One turning vector, and how many steps it has turned:
The counts run from 0 to 797.
[  5  -3  14  12   8  18  11  -8  11 -10  -7   5  -8  11  13 -12 -14 -11
  15 -10  15   8 -10  14  -4  -7   3 -17   1  17 -18 -18   1 -13  -1   5
   7   1   5  23  -3   4  10 -10   9  -4  -7  -4  -4  -1 -10  34  11   6
  17 -17  -4 -13  -2  -6   1 -16   5  -8  -7 -24  12   5  12   7  -5  11
  -6  11]
182
[-17  -9  16   6   4   4  -8   6 -16   0   8   2 -31 -12   4  11 -30   7
  14  16  19   2   1  11   5   6  -6 -20   5  18 -14   8  -4   8  -3   3
   3 -18  -4  -9  -4  -6   3   6  -9   2   2 -10  -3  -8   3  15   6  11
  17   1   1  -3  15 -13   3 -15 -15   6 -14   8  12  23  13  -1   3  -1
 -20  -3]
167
[  8  -5   7   6   5 -10  -9 -13   5   7  12  -1  33   4  -7 -13  20  -9
 -17  -6  -7   4   2  -9  -1  -3  -1  23  -7  -9  10  -6   0  13   4   2
 -19  19  -7  14  -2   3  -3  -8   9  -3  11  -1   1   8  15  -8  -5  -5
 -22  -4  -6  18 -13  22  -9  16   6   7  11   0  -9 -13 -32   4   8  11
  14   2]
12
[  5   2  12  -8  -1  -8   9  -3  27  -2   1   6   8 -10  -6  19  16  15
  15  -4  -8  -2 -19  -1   7  21  30   2  -8   7  -6  -1   0   1  -1   6
  12  -6 -19  -3 -10   8   5  -4  -4  -8  13  11  -6  -7  25  -6  -4  -3
  13   1  -9 -16   4 -16  -6  -2   5  -9  -7 -15  13 -15  22 -22   5  10
 -12 -11]
67
[ 13  -1  20  -4   8  -4   0   3  11 -10   5   4  33   2  -3  -9  20  -1
 -15 -18 -10   2   0 -18   4 -12  14  31  -5  -6   8 -11   6   5  -2  -4
 -12  18  -8  21  -2  -2  -4 -15   7  -2   7  -3   1 -10  19 -12  -6   1
 -18  -7  -9   6  -5  15  -8  16   3   3   6  -9 -13 -20 -19  14   6   6
  -3   4]
304
[-11  -4  12   8   2   2   9  -2  11  14  -7  -1 -20  -8   1  14   2   7
  10  -9  10  -7   4  19   0  19   8  -7  10   4 -26   4  -8   2  16  16
   6 -14  -8  11  12   0  12  13  -2   7  -1 -10   3  -1  -1  32   5   5
  26   9   6 -22   1  -9   2 -28   8 -11  20   2  19  -2   4  -3  -2   0
  -8   3]
156
[  1  11  25 -11  13  14   3  13  27  -3   5  11  -1  -5   3  -1  12   0
  -7  -9  13  -4 -12 -10   0   2   3  14  -7  10  15  -8  10   2  -5   3
  18   3   8  21  -9   8   2  -7 -22   6  11   3  -2  -8  22   3  -6  -6
  19   6 -17 -17   5   4   3  -2  -9  -2  -4 -22 -11  -7  10   8  -8  26
 -24   8]
271
[ -3  -7  -3   7  -8 -14   4   7  -9   9 -10 -11   5  -6   0  16   0  18
   0 -18 -12  -7  13   6   6   5  21  14  15  -7 -21   6 -11   5  14   2
 -13   2 -22   3  20  -9   2   5  17   4 -11 -15  13  -6  -7   7  -6  11
  -8   3  17  -8  -4  -1  -4 -15   6  -8  19  16  14 -14 -18  -6  17 -21
   1   1]
128
[ -3  15  16 -13  11  16   4  14  25   1   8  14  -8  -2   1  -3  13  -5
 -11  -4  11  -6  -9  -8  -3  -3  -5  10  -9   5  17  -6  14  -2  -5   3
  22   0  16  14  -6   6   2   0 -23   8   8   5  -3  -5  14   4  -3  -6
  24  12 -17 -19   6   1   5   2  -8  -4  -2 -16 -14  -1  14  12 -14  23
 -23   9]
268
[ 17   6  13 -12   2   6   6  14  14 -25   0  11  22   5   1  -6  10  -4
  -7 -14 -15   3  -8 -21   6 -24  18  19 -10  -2  10 -16  13 -14 -13 -11
   2  14   0  12  -5  -3  -6 -14   4  -5  -2   4  -8 -18   9 -21  -2   4
  -9  -9 -10  -3   3   3  -3  18   0  -4 -12 -19 -12 -13   8  16   1   2
 -14   4]
594
[-10  -6 -19   6 -15 -16  -6   2 -23  11  -4 -11 -17 -14   1  19 -19  16
  10   9  -8  -7  10  10   9  12   6  -9  12   1 -11  15 -15   8   4  -2
 -10  -8 -19 -21  15  -6  -5  14   7   2  -7  -9   6   1 -14  -6  -4   7
  -6   7  19   5   1  -2   5 -13  -8  -3   0  20  15   4  -6 -18  18 -21
   4  -4]
136
[  7  14 -19 -13  -8  -2  18  -1  23   3  -3  10  -3  -8  -8  15  21   9
   6   6 -16 -13 -14   3   3  17  20  -8  -8  -7   0   5   6 -12  -1   2
  25 -11  -5 -18   3   4   3   9  -2  -8   3  17  -8  -3   2  -8   3  -8
  17   7  -6 -15   2 -19   9   3   9 -17   0 -12   4  -8  33 -16  -5  -7
  -5  -6]
356
[-14  11   6  -1  10  20   0  18  -1   4  10   8 -20   5   6  -2 -15   0
  -4  -3  22   0 -10   4  -9 -12 -14  -6  -3  12   7  -6  14   0  -2   2
  23  -1  19  -2 -10   2   9  -5  -6  -1  -5  -2   8  -3   1  29   0   5
  26   4 -12 -23   4 -18  -2  -8 -13  -3 -14  -1  -6  14  17   0  -8  16
 -27   9]
768
[ -7  -9 -21  17 -10 -14  -3 -15 -19  19  -3 -13  -7  -6   0   7 -12   7
   7   9  -3  -3   8  18   2  17  -1 -13  12  -2 -14  11 -15  10  11   3
 -15  -3 -16 -11  15  -3   1   9  16  -2  -6  -8   7  13 -17  11   1   2
  -8  -1  17  11 -10   3   4 -13   2  -3  11  15  16   4 -17 -19  14 -16
  20  -1]
430
[ -4  -6  -5  16  -1  -3 -15 -12 -11  16   1 -11  -3   0   8 -14  -9 -13
  -8   2   6   1  13   7  -1   2 -20   2   9   0   5   0 -12  11   6   3
 -22  13   1  16  12   4  -7   6   0  11   1 -12   5  17 -14   5  -3  -3
 -13   0  12  18 -13  33   5  -7  -6   5  12   6  -1   4 -39   6   7   8
  19  13]
222
[-11  -3 -25   5 -16 -13  -5   3 -22  12  -4 -10 -21 -12   1  16 -20  13
  10  13  -8  -7   8  12   8  10   3 -15  10   0  -9  15 -13   3   2  -3
  -6 -10 -14 -24  14  -5  -5  17   6   1  -9  -6   3   3 -18  -6  -2   6
  -3   6  19   5   2  -4   7 -12  -7  -5  -3  19  15   8   1 -19  14 -22
   5  -4]
138
[ -2  -7  12  -6   4   0   4   7 -11 -17  17  15  -2  -5 -11   8  -6   8
   5  15  -3   4  -3  -4   5  -8  11  -9 -10  -1 -12   4  13  -3  -6  -3
   6 -17  -5 -24 -12 -15   5  -1   9 -16   3   3 -11 -20  16  -1  11  14
   6  -6 -15   3  16 -30  -4  15   1   6 -16   7   0  12  29   3  -1 -17
 -22 -13]
378
[ -8 -11  15  13   8  10 -14   7 -28 -11  12   1  -8   6   8 -16 -31 -11
  -5   5  16  11  10  -1  -1 -27 -19  -4   3   9  -4  -6   3   3  -6  -6
 -15   4   8   5  -2 -11  -1  -8   8   0  -7 -17   0  -7  -8  13   7  15
  -8 -11  -1  15   4   7  -3   1 -13  13 -13   9  -5  21 -14  22   2  -1
 -10   9]
198
[ -8  -4  -7  14  -2  -3 -18  -8 -15  18   5  -9  -7   0   6 -13  -8 -14
 -12   7   6  -1  15   6  -2  -1 -26   2   6  -2   9   3 -10  12   6   2
 -20  10   4  10  12   1  -7  10  -3  12   1 -12   5  17 -15   3  -3  -3
 -12   5  11  19 -11  32   6  -4  -8   7  12  12  -3   8 -36   9   5   5
  17  12]
224
[ 20   2  12  -9   1   0   6   6  16 -24  -4   6  26   4   4  -6  11  -1
  -3 -16 -16   3  -9 -18   8 -16  24  19  -7   3   6 -17   6 -11 -11 -10
  -4  16  -9  17  -4   1  -7 -17   7  -5   1   4  -7 -15  10 -22  -3   2
 -15 -13  -6   0   0   9  -3  14   2  -4  -9 -24  -7 -19   0   9   5   4
  -6   4]
597
[  5   2 -22   4 -13  -4   9   3  -9  -1  -5   2  10  12  -4  -2   6  -3
  -7 -12 -25  -2  11   5  -2 -21   8   3   0 -22 -18  -5   6 -19   9  -3
  -5   5   0  -9  17 -11   3   8  31  -6 -21  -3   3  -4 -25   7   8  14
  -8  -2   8  -4  -7 -10  -5   4  20 -14  12  16   7  -4   1   8   2 -27
   8   3]
118
[-20  -5   7  13   7   1 -10 -13  -4  26  15  -2 -22  -7  -2   2 -10  -3
   5  15  25   0  -1  19  -7  22 -20 -17   2   9  -5   9  -6  19   9  15
   3 -11   1  -4  -4   5   9  10  -9   3  12  -5   3  15   6  29   2  -3
  20   7  -2  -1  -2  -3   0 -16  -6   4   4   9  10  16  -5 -12  -1  15
  -1   0]
756
[ -8   3   0   2   1  -3 -13 -14  14  21   6  -3 -18 -15   3   0   1  -7
   3  18  13  -6  -4   6   2  30 -16  -8  -1  10  18   7 -11  15  -1   9
   1  -3  -1   6  -1  15  -4  13 -28  12  20   3  -5  18   7  -7  -6 -17
  10  12   1   8  -4  24  12  -9 -14   3   1  -9   2   6 -10 -10   0  26
   7   3]
252
[  8  -1  27  -4   4   0  -4 -14  35  -4   5   8   7  -5   0  -2  14 -13
  11   2   2   5 -16  -3   5  14   9   0 -14  12   4 -10  -2   0  -6   9
   2   0  -7  20 -15  16   0  -1 -18   2  23   9 -17   3  24 -10   1 -10
  11  -2 -11  -2   0  12  -1   1   2  -1  -7 -28   8  -8   7   1  -5  32
  -4  -1]
572
[  1   4  -7   6   3  17  -5  17 -21 -13  -1  -1  -7  11  16 -18 -30  -7
  -7  -6   6   5   4  -4  -2 -34 -13   0   5   8   8 -12   7  -9 -10 -14
  -3  15  15   6   4  -7  -5 -12  11  -1 -20 -12   6  -6 -23   8   2  11
  -9 -12   3   3  -1   7   3   0 -14   1 -16  -2 -12  12  -8  16   2  -4
 -10  17]
204
[-11  11   0  -7   3  10 -11  -1  12  13  15  13 -22  -6  -4  -6   6 -17
  -9  22  11  -6  -2   1  -3   6 -27  -9 -13  -2  19   5   8   2  -3   6
  14  -9  20  -4  -5   7  -1  18 -28   9  14   7  -9   9   5  -3   3 -10
  20  17 -11   1   4  10  11   5  -9   3  -3   0  -9  17  10  10 -15  21
  -8   3]
260
[ -5   1   4   8   4  12 -18   3 -12  -2  18   8   4  20   2 -23 -12 -25
 -13   1   6  14   0  -1 -10 -35 -28   0 -12  -1   9 -16  14  -6  -4  -1
  -4  15  22   2 -12   0   1  -4   9  -4  -5  -4   0   5  -6  12   5   9
  -3  -6 -10   5  -7   4 -12  13  -2   5 -16   8  -8  15  -7  17  -7  16
  -5   9]
794
[  7   0   3  -5   3   6  14  10  -3 -23   5  13   5   3  -5   4  -5   9
   7   3  -7   3 -10  -5   3 -14  19  -8  -8   2 -11  -5  15 -13  -9  -8
  13  -7  -4 -17  -9 -11   5 -12  19 -19  -7   6  -7 -20   4   3  10  13
   5 -14 -13  -7  11 -31  -2  12   4  -4 -19  -7   0   4  33  -1   0 -17
 -18  -6]
383
[ -6   6 -13   4  -7   5  14  -1  13  15 -11   0 -21  -1   2  10   5   3
   8  -7  -2 -10   2  20  -2  12   5 -12   6  -3 -20   1  -3 -11  14  10
  15 -11   1   2  16   1  11  17   3   5 -11  -2   3   4 -19  27   6   3
  25  10   8 -24  -2 -12   8 -24  12 -20  16   1  17   0  15  -5  -5  -7
  -1   7]
151
[ -9  21 -22  -7  -3  11  -1  24   0  16  -6  -3 -19  -2  10  -2  -1   1
 -20  -7   2 -15   6  -4  -3  -8 -16  12   7  -4  25   2   4  -1   0  -5
  13  11  17   5  18   2  -7   9 -16  16 -11  -5  14   5 -18  -2 -12  -4
   7  18   8 -13  -3  17  14  -8 -17  -8   6   4 -18   0 -10   5  -2   5
  -8  19]
236
[ -7   8 -35   2 -17  -1   5   2  -8  12  -8  -2 -26  -4   2  11 -11   3
   9  11  -9 -10   3  17   1   6  -2 -22   5  -5  -8   8  -4 -12   4   0
  11 -11   1 -24  15  -2   0  20   5   1 -15   2   1   7 -29   5   5   3
  13   9  14  -9  -1 -10  11 -13   2 -15   0  11  13  10  17 -14   1 -17
   4   1]
144
